Each row is where one point has got to under a steady rotation. How many steps took it there?
The counts run from 0 to 467.
[-11 -10  -9  15 -10  13 -14  19   3   2   8  31  11  10  20 -28   7 -18
   6  -7   8   7 -72  14   3   6  -6   0 -17  11 -10  28   1  11 -10  12
  -4 -17   2   1  23  12 -19   0 -12   7  -2 -24 -33   0 -30  -1  -5  -3
  22  16  -3  13  36   6   4  47  -7  -3   0   3   7 -11  11  20   5  28
  20 -28 -29 -15   1 -12 -25 -15  -5  19] -> 151
[-15  14 -17 -31 -11  14  11 -21  20  -3  10 -14 -21  -5  -1 -29  15 -19
  24   0  -6   8   9 -19 -22 -18  27  -7  -8  -9 -16 -10  -9   0 -10   6
 -24 -30 -25   5  11  14  26 -39 -38  19  40  -1  10  -7 -10  48 -19  10
 -27  -6   5 -14   8  -9   3  -4  -7 -11  10 -11  11  10  22  -8  13   5
   1  14  -4   7  -2  20 -35 -10 -15   4] -> 123
[  6   4   8  22  18  10  15   5 -15  17  15 -32  19  -6  15   5 -12 -12
 -14  35  18 -15 -30 -22   5  -1  23  -3 -11  32 -11   9   3   0 -27   7
  11  14 -15 -14 -10  19 -17  17  37  27  15  -8   3  16 -28  11 -20 -21
  28  -2  41  -4  -1  32 -28   3  12  16 -25   9   5 -31  13  -4  -4  14
 -15   2  14  23  -8   3  12 -21 -10 -10] -> 220
[-19  -1  -1  -6 -13  -5  -3   0 -12  -6   6  27 -19   4   1  -9  16  19
  14  -7   2 -13  -6  18 -47  22   8   4   5 -47  18  12 -14  15  -3  19
  -7 -16   9  -7   8  32  18 -13  -7  -7  33 -27   8 -26 -14  40  -1   8
  15  12  13  -6   8  -1 -26 -28 -41   0  27  13 -15   5   7   7  23 -20
 -22  -4  11   2  -9  24 -30  -7   2  -3] -> 199
[ 10  -1  15  -9  12   6  -6  20  12   6   4  18  10 -16 -11 -11 -19   8
 -12   4   8  -4 -52   3   5  -2  -8  21 -16  31   1  18   3   5  17  24
  -4   4  38  -1  34   3 -16  22  -2  -6  -1  11 -18 -10 -12 -30   1 -14
  50 -20 -23  28  38  -5  13  25  13   5  -2 -10 -24  -3 -17  18   6  22
 -10 -13 -26   5 -19 -22 -22  -7   7  -5] -> 157
[-20  18 -12 -38  -6  10  11 -18  16   1  12 -16 -24  -2  -2 -26  13  -6
  25  12  -4   1  16 -17 -34 -18  24  -8  -9  -8 -16 -14  -6   5  -8   7
 -29 -30 -18  -2  14  18  25 -38 -34  17  44  -1  12  -4 -13  45 -19   6
 -18 -13   4  -9   5  -7   7 -13 -13 -12   7 -11   4   8  14  -8   9   2
  -1  19   1  11  -3  16 -33 -10 -11   5] -> 122
[  3  -3   9 -12  13  17 -19 -21  -3  -5  28  16 -25 -19 -10   1   9  -5
  20  31 -15 -25 -13   3  -3  -2   9 -11  -3 -26 -14 -11   4  25 -25  14
 -25 -23  -7 -13   2  19   9  34 -24  33  20  -1   5  -2 -14  13 -27 -16
  24   7 -30  42   3  12 -18  -3 -21  19  -2   7  21  29  -7 -17  -1 -13
 -14  -4 -10 -18   2  13 -42  16  -3 -18] -> 330
[ -3  40  -6  16  -7  -4  15   3 -11  13 -36   9   0 -18  -1  21 -48  -3
  17  14  -4 -22  16  -8  13  -9 -16 -11 -14  -7  23   0 -22   6  -1   3
 -28  17   8  -3  30  10  -3  -6 -17 -39  18  34  22 -31   7  25  -1  -7
 -18 -17   8   9  -7 -24   1 -23 -12 -14 -22  -7   2   4  -7  29   9  -6
   3   2   2   4  26   3   6   6  38  17] -> 373
[  9 -31 -14 -46  16  12 -13  -4 -10  -7   3  11 -11   0   1 -27  25  38
  -2   8  26 -12  -8 -26 -12  -7   4   1   0 -18 -28   4  19  -1   0   3
  -2 -38  10 -16  -5  28   4   4  -8  47  25   2   6  12  -1  10   5 -17
  32 -11 -25  10   0  21 -11  -5 -22  12  -1   6  10   2   4  -1  -7  -2
 -32  17  32  10 -13   8 -31 -17  10  -7] -> 408
[  0  17   7  37   5  18   6   6  -2  -6   4  19   5  -3 -20  12 -40   4
  16  20  13 -11 -14  -2  29  -4 -45 -16  -2  11   6  18 -26   6   3  29
 -38  -7  19 -14  29  18   2 -10  -8   3 -21  25  20  -1  10  20   2  -7
 -12 -11 -10  21  28  21 -20   5 -28  -6  -2  -7   6   3  -2  11   7 -19
   7 -20 -11   4  19 -12 -21  -6  17  47] -> 453
[ 11  14   2  42   2  20  -5  -1  -5  -6  -2  20  -1   0 -12   2 -40   4
  21  10  18 -16 -15  -7  47  -3 -37 -13   5  -3  -2  22 -25  -2  -5  38
 -25  -1   8 -10  23  13   4  -3 -10  29 -20  19  18  -5   1  19  -3 -17
 -20  -2  -7  16  19  20 -31   8 -13   1  -6   2  28 -13   9   8   3 -12
   1 -22 -15   5  24  -8 -23  -9   8  46] -> 455
[ 18 -10  -4 -25  20 -19  41  12  31 -12  -2   3  15 -17 -23 -27  14  -2
 -24 -14  -4 -16   8  -4 -28 -11   4  37 -26   6  15  21  22   9  23 -14
   9   4   8  -2  21  11  11 -21 -23 -12  15   3   6   7   3 -27   5 -12
  44 -17 -13   3  -8 -22  26   5  14   3 -16 -13   3 -25   9   5  11   1
  -5  13  26  -4 -10  11   5 -35  19 -21] -> 106
[ -3   8  -5  -6  -1  -3  47  17  -5  22 -28 -37  14 -11 -20   3 -16 -18
  -5  26  29 -13   2 -18   4 -22   1  -6  -3   2   2  -6  -9 -21  -9   3
   3  23  10   7   6  42 -11  -9   5 -20   6  41  18  -5   1  12  23  -3
  -3 -38   2 -19 -23 -10  -4 -16  15   2 -26 -17  -4  20   4  24  25 -10
 -33   8  21  11  20  13  -5 -22   8   2] -> 293
[ 12 -12  -1 -20  21 -19  47  14  30 -11  -7  -7  14 -18 -16 -26  10  -9
 -25   3  -3 -17  18 -11 -30  -6  -6  36 -25  18  19  15  16  10  27 -17
 -13  -4   7  -6  19  20  11 -29 -23 -20  11  -4   7   7  14 -14   1  -3
  30  -4 -12 -11   3 -17  19   1   6   4  -6 -12   6 -17   4  12  16  -2
   0  12  36  -8   0  21  15 -46  26  -1] -> 108
[-11 -20  16 -31   5  -1  11  12  17  17   7   4   8  -4  -9   5   1  -5
 -20  21  13   4  -3   1  -5 -37  -5  23  10  54   4 -13   3   3  11   4
 -35  26  15  -2  19   1  -2  -8 -17 -18  12  23 -15  21  16  -1   3 -21
  37 -49 -25   2   6 -21  12 -11  -1  -3 -10 -20 -22  29 -18  13  -4  32
 -10   2  -2 -14   0  11 -26  -9 -10   6] -> 238
[  7  -9  12 -10  17  14 -26 -18  -9   3  26  19 -24 -13   4   7  -5  12
  17  27 -11 -27 -10  -5   3   0   5  -7   0 -13 -14  -3   0  26 -18  12
 -29 -16 -13 -23   7   5   5  41 -11  38  31  -3   8  -1 -12  19 -31 -28
  30   5 -22  43   8  15 -30 -15 -29  12   7  12  20  15  -9 -18  -8   0
 -13  -2   0  -1  -8  20 -29   9  -3 -15] -> 328
[  2  10   5   5  -8   5 -10 -12  23  -5  20  37  28 -22   4  15 -26  -6
 -11 -24 -26  20 -44   2  23 -10 -13  14  -8  28   2  19  -4  15  14   7
 -10   9 -13  18  34 -26 -17  -6 -10 -21   5  18   3  -5   0  17  -4   1
  -6 -32 -13  33  40   1   5   9 -29 -33  29   8   5  -8  -5   3   0  22
  25 -15 -17   8  -8 -22 -14  20  -4  15] -> 444
[  7  -6   0 -19  19 -16  46  10  27   0 -13 -13  12  -9  -1 -24  -2  -5
 -18   8   0  -9  22 -26 -19  -7 -12  25 -20  31  19  13   5   6  32 -16
 -28 -13  -2 -11  26  12  10 -33 -15 -10  13   0  11  14  13   1  -6  -5
  13   1  -5 -12  12  -6  12  -9  -4   0   6  -6  11 -21   0  13  19   5
   6  13  47   3  -4  26  27 -54  23   8] -> 110
[  7  36  -8  27  -6   0  10  -6 -13  12 -30   6  -6 -17  10  14 -48  -8
  22  11  -1 -22  16  -9  28  -4 -10  -8 -14 -14  20   1 -22   7 -10   5
 -24  18  -9  -3  22   7  -5  -3 -16 -24  16  22  21 -31   5  30 -12  -8
 -34  -4  18   2 -12 -23 -18 -17  -4 -10 -19   5  28  -8   5  24   4  -6
   5  -4   0   0  35  15  11   0  28  26] -> 375
[  7 -24 -17 -49   9  11 -10  -1  -7  -6   4  11 -17   2  -6 -28  32  31
   4  11  28 -12  -9 -25 -17 -13   6  -2  -7 -21 -31   5  21  -4  -5   1
  -4 -39  12 -12  -3  33   8  -2 -18  42  26   5   4   6  -6   9   4 -15
  34 -11 -30  13  -5  17   2  -6 -15  10 -11   2   8   8   8  -2  -3  -2
 -32  17  22   4 -13   8 -38 -15  12 -10] -> 409
[ 15 -12   7  27  -3 -22  19  -9   0  -6   4  27  28 -17 -47   8  -5  -8
 -10 -11 -16 -24 -20  24   2   8   2  11  -6   3  39   2 -15  35  -2   3
  13  20   4 -13   9 -10  19  27  12 -26  -8   8   8  12 -10  -7  -4  -3
   0   8   0  26  18 -11   4 -26 -20   5  -5  -4 -33  31 -21  -2  19 -14
  -2 -21  -7 -15 -13  -6  19  22   5 -49] -> 264
[  1 -26  20 -41  10   5   2   2  16  17   6   7  14  -9  13  -1   6  -2
 -36   0   2  21 -26   5  -7 -26  20  37   6  57  -6  -6   9   4  14   2
  -5  31   1  13   3  -6 -13   3  -3 -10  16   4 -23  20  21  -8   7 -18
  30 -46 -23  -1  11 -13   1  11   9  -4  13 -10 -10   6 -24  11 -13  40
 -11   0   3 -13   3   6 -20 -18 -25   6] -> 235
[  1  39  -6  20  -4  -6  14  -2 -11  12 -35   6  -5 -15   3  16 -48  -7
  21  13   0 -27  18  -7  23  -8 -14 -10 -15  -8  20   0 -25   5  -5   5
 -27  16   1  -6  28   9  -4  -7 -17 -32  16  29  22 -35   4  27  -7  -9
 -25 -12  15   5 -10 -23  -8 -21  -9 -14 -24  -2  18   0   1  26   6  -6
   2  -2   0   3  31  11  10   2  37  22] -> 374
[ -3 -14  -3  16  -6 -21   8 -15   0   6   4  28   5  13  -7   0  -8  16
   7 -25  18  -9  12   1   0   9 -19  22  21  -5  33  19 -19   7   8   6
 -17  17 -13 -13  21 -10  17 -23   6  10  17  -9   8   1 -11  43 -14 -19
 -11  -3  28 -21   7  -5 -35 -51 -41  -5  24  20   5 -18  15   3  19   8
 -10  -8  17  18 -17  30  12 -18  -1   0] -> 193
[  3  -3  12 -11  17  12 -24 -19  -5  -5  29  21 -25 -14  -3   4   4   6
  20  29 -12 -24 -12  -2   2  -3   7  -9  -1 -20 -14  -6   4  26 -23  13
 -22 -19 -12 -21   4  12   6  39 -18  36  26  -2   9  -3 -14  13 -30 -18
  28   8 -26  44   4  10 -22  -8 -26  16   0  10  22  22  -9 -20  -7  -8
 -13  -3  -9  -7  -4  20 -38  15  -4 -18] -> 329
[  1 -22 -26 -49  -1  12   0   0   2  -3  -6   4 -16  -1  -5 -42  34   8
   4   8  22 -11  -9 -21 -16 -17  11  -9 -17 -27 -31  -3  19  -6 -10  -3
 -10 -45   6  -8  -3  38   6  -8 -36  30  24   1  -1   0  -3   9  10   1
  18   1 -34   5  -3   1  11   9  -3   8 -13  -7  13  19  13   9   2  -6
 -29  16  16 -11  -2  11 -42 -15  11  -2] -> 411
[  9  14  -7 -13  10   9 -32 -39 -10  -3  13  13  12 -12  11   3  -3  14
 -15   1 -26   7 -18  -7 -13   0  35   7 -13  26  -9  -7  10  36 -20   9
  -2  -1 -17  -1 -10 -23 -20 -18   3  -4  32 -24   4  15 -11  42 -20  -5
 -11  -9  27   4  16   7  11 -21 -21  -4 -28  23  -1 -37  -3  -4 -36  19
  15  10  -3 -10   4 -27   4  30  12  -2] -> 433
[  5   3 -12  16   1  -5  11 -28  18   3   7  -5  41 -14 -19   0 -18 -22
 -14   2 -14   1  -8 -22  24 -14  -6   3 -10  49   9  -5  -1  18  -4  -2
 -26   8 -22   2  20 -27 -22 -33  -3 -17   1   9   8  27  -9  36 -20  -3
 -33  -7  16  -8  27   0  21 -26 -16 -11 -25  10  15 -17   2   7 -12  20
  31   3   5  -4   6 -19  31  13  20   6] -> 59
[  7 -34  -3 -14   0  -5  24  27  19 -15  13  27  15 -14 -18  -7  17   5
 -38   1  15 -17  -9  -5   3 -17 -18   5 -21  -3   1  17  14   7  13 -25
 -17 -14  10 -13  -1  28  10   5 -28  -5  -5   3   1  10  37 -15  25   4
  51   4 -31  27  11  16  -9  22 -18  -7  12 -12  -4  25   5   7  -2 -12
 -17   0  33 -14 -11  14 -24 -20  12   3] -> 28
[ 18 -17 -30 -39 -10   5   5  -5  10  23 -22  -4   1 -24   6 -35   6   2
 -21  -7  20   2 -19 -52  31 -22  35   1 -32  12 -24 -13   4 -11   5 -17
  -4 -24 -10   1   0  -4  -2   6 -21  19  30  20  -2  -3   7  12   3   9
 -14   2 -14   3  28  -2  11  10  23 -14   9 -16  -4  21  -2  11  -1  25
 -28  16   9  14 -28   4   1  -7   6 -18] -> 417
[  8 -29 -11  13  10  -7  29  14  11  -9  13  10  18   6  -7  -7   7  -5
  -9  10  22 -26   4 -20  18 -15 -40  -1  -3  -4  -3  23  14   0  -1 -19
 -20 -17 -15 -21   8  33   6 -13 -10  29  -8   9  16  23   9   4   3 -18
  27   6 -12  11 -10  28 -25   2 -32   4  -4   3  41  -6  26  -1   9 -11
  -5  -3  45   2   1  29   1 -41  12  16] -> 401
[ 38 -11 -12 -19  12  -5  18   7   4  -6 -20  20   9  -6  16 -38   7  19
 -15 -37  -1  -1 -21  -8  -9   2  32  34 -30  11  -2  31   7   9  12 -13
  49  -3  -5  -4   4   2  24   2   5  15   9  -9   5   9  -6 -32   5 -11
  15   2   2  11   5  -2   8  35   8  -8   4 -12   4 -44  -3  11   6   8
   4  -2  25   9  -2   5  23 -38   2 -13] -> 101
[ 25 -14   5 -21  -1 -12  20 -22  17  -8  -9  18  15  -4 -22 -15   4  11
 -13 -50 -12  13   2  17 -12  -9  35  47   8  25  21   5 -18  11  17  10
  35  33  -4  10   1 -22  38 -19   4  -2   6   9  18  22   8  -7   5 -12
 -25 -34   3 -12   1 -27   6 -10  -2 -12  12 -18 -25 -11 -12   0  16   3
  -3  -5   5   1   5   6  16  -9 -21 -20] -> 182
[ 22 -36 -12   3   7   4 -14 -23 -11  13 -13  -1  34   9  -9 -18   6   3
 -21   3  16   0 -35 -22  26   5  -4   5   8  27  -7  -3  10   8 -11  13
  12  -1   1   0 -18   5 -36  -7  27  16 -13  -9  -3  38  -8  25   9  -9
 -35   5  -5 -22  14  21  -4 -26  -9  22 -27  27  25 -12  -6  15 -10   7
 -10  -7  23 -23  26 -14  25  -2  17   6] -> 351
[ -8   7 -15 -21 -15   0   6   3 -26   5 -17   8  -4   8  23   4  17   1
  -1  -2   1  -5   5  20 -33 -24  52   2  -9  -7  -8  -6   7  19 -34 -15
  20  22 -18  -2 -29  26  14 -16 -12 -21  37 -14   2   6   7  16   7  -5
   9 -19  28  -9 -47 -15  -3   0 -13  -9 -36  -7  -8  -1   8  17 -14   5
   0   5  16 -27  39  19 -19  -1  -9   5] -> 305
[ -8 -12   5  22   2  -7   8   2   8  10  19  24  -3 -15  15  16  -9 -22
   0  25 -10 -32  11  -2  18 -12 -27  -2  -8   7  17   0   1  22  -3 -20
 -59   3 -24 -24  18   5  -1  15 -31  -7  18  -7  -6   1  14  21 -26 -17
  23  28  -6  23   5  -1 -30  -8 -23   3   9  10  38  17   3   2 -11   9
   6 -15  13 -21   6  46   0 -14  10  13] -> 322
[ 13 -24 -12  -9  -6   3   2   8   4 -13  22  43  15  -2  19  -2  12  15
 -16 -34   3   1 -30   4  13 -20   8   8  -6  -5 -20  31   8   7  -5 -25
  25  -7 -31  -4  -1   4  22   9  -7  29  11   3  15  14   7 -13   7 -12
  29 -12  -6  36  -6  25 -20  35 -36 -29  28  -5  18  -7  13  -8  -3   7
   4 -10  23  13 -13  15 -21 -12 -21  -1] -> 22
[ 13 -12   2 -13  -2 -20  27 -14  20  -9  -4  18  22   0 -43  -7   4  10
 -10 -43  -5   2  10  22 -21 -14  14  40  11  18  32   8 -12  12  15   3
  18  35  -1   6  13 -17  38 -27   1 -15   5  15  19  22   2  -1   6 -13
  -9 -40   4  -7  -8 -27  15 -29 -12 -12   0 -16 -31  -1  -6  -1  18   2
  -3  -3   4   2  -4   4   8  -2 -15 -26] -> 184
[  8   2 -12  16   3  -6   3 -33  16   1  10   0  37 -13 -15   2 -19 -19
 -14  -1 -14   3  -6 -20  27 -12  -9  12  -3  43  11  -1   2  16  -3   4
 -25  12 -25   2  19 -28 -26 -31  -4 -10   3   6   4  24 -10  38 -22  -8
 -33 -14  18  -8  19   5  11 -30 -12  -5 -24  21  23 -27  11   0 -13  21
  25   0   0  -6   6 -18  28  15  18   8] -> 60
[  6   5  10  -1  13   4 -22 -43   3 -13  19  20  18  -9 -12  13 -13  15
 -13   1 -25   8 -11   3  -9   4  -2  16  10  23   9   3   4  27  -1  26
 -16   9   1   6   6 -14 -28 -29   4 -16   8 -15  12  14  -1  48 -11  -8
 -17 -25   9  -5  16   8  -4 -41 -35   5 -14  31   8 -39  -1  -2 -27   4
  14   3   4 -13  13 -27  -6  25  13  22] -> 64
[  8 -19 -31 -45 -11  12   8   1   8   4 -23   0  -9 -11  10 -47  25  -5
 -10   5  19   3 -18 -39   3 -16  26  -9 -31  -7 -29  -9   8  -6   2 -15
  -7 -45  -3   2  -7  23   7  -7 -29  15  24   2  -7  -4  15  15  11  19
 -12  17 -27  -3  23   1  10  24  16  -1  11 -18   5  27   0  20   3   7
 -21  10  19 -10  -2  15 -17 -23   9  -2] -> 414
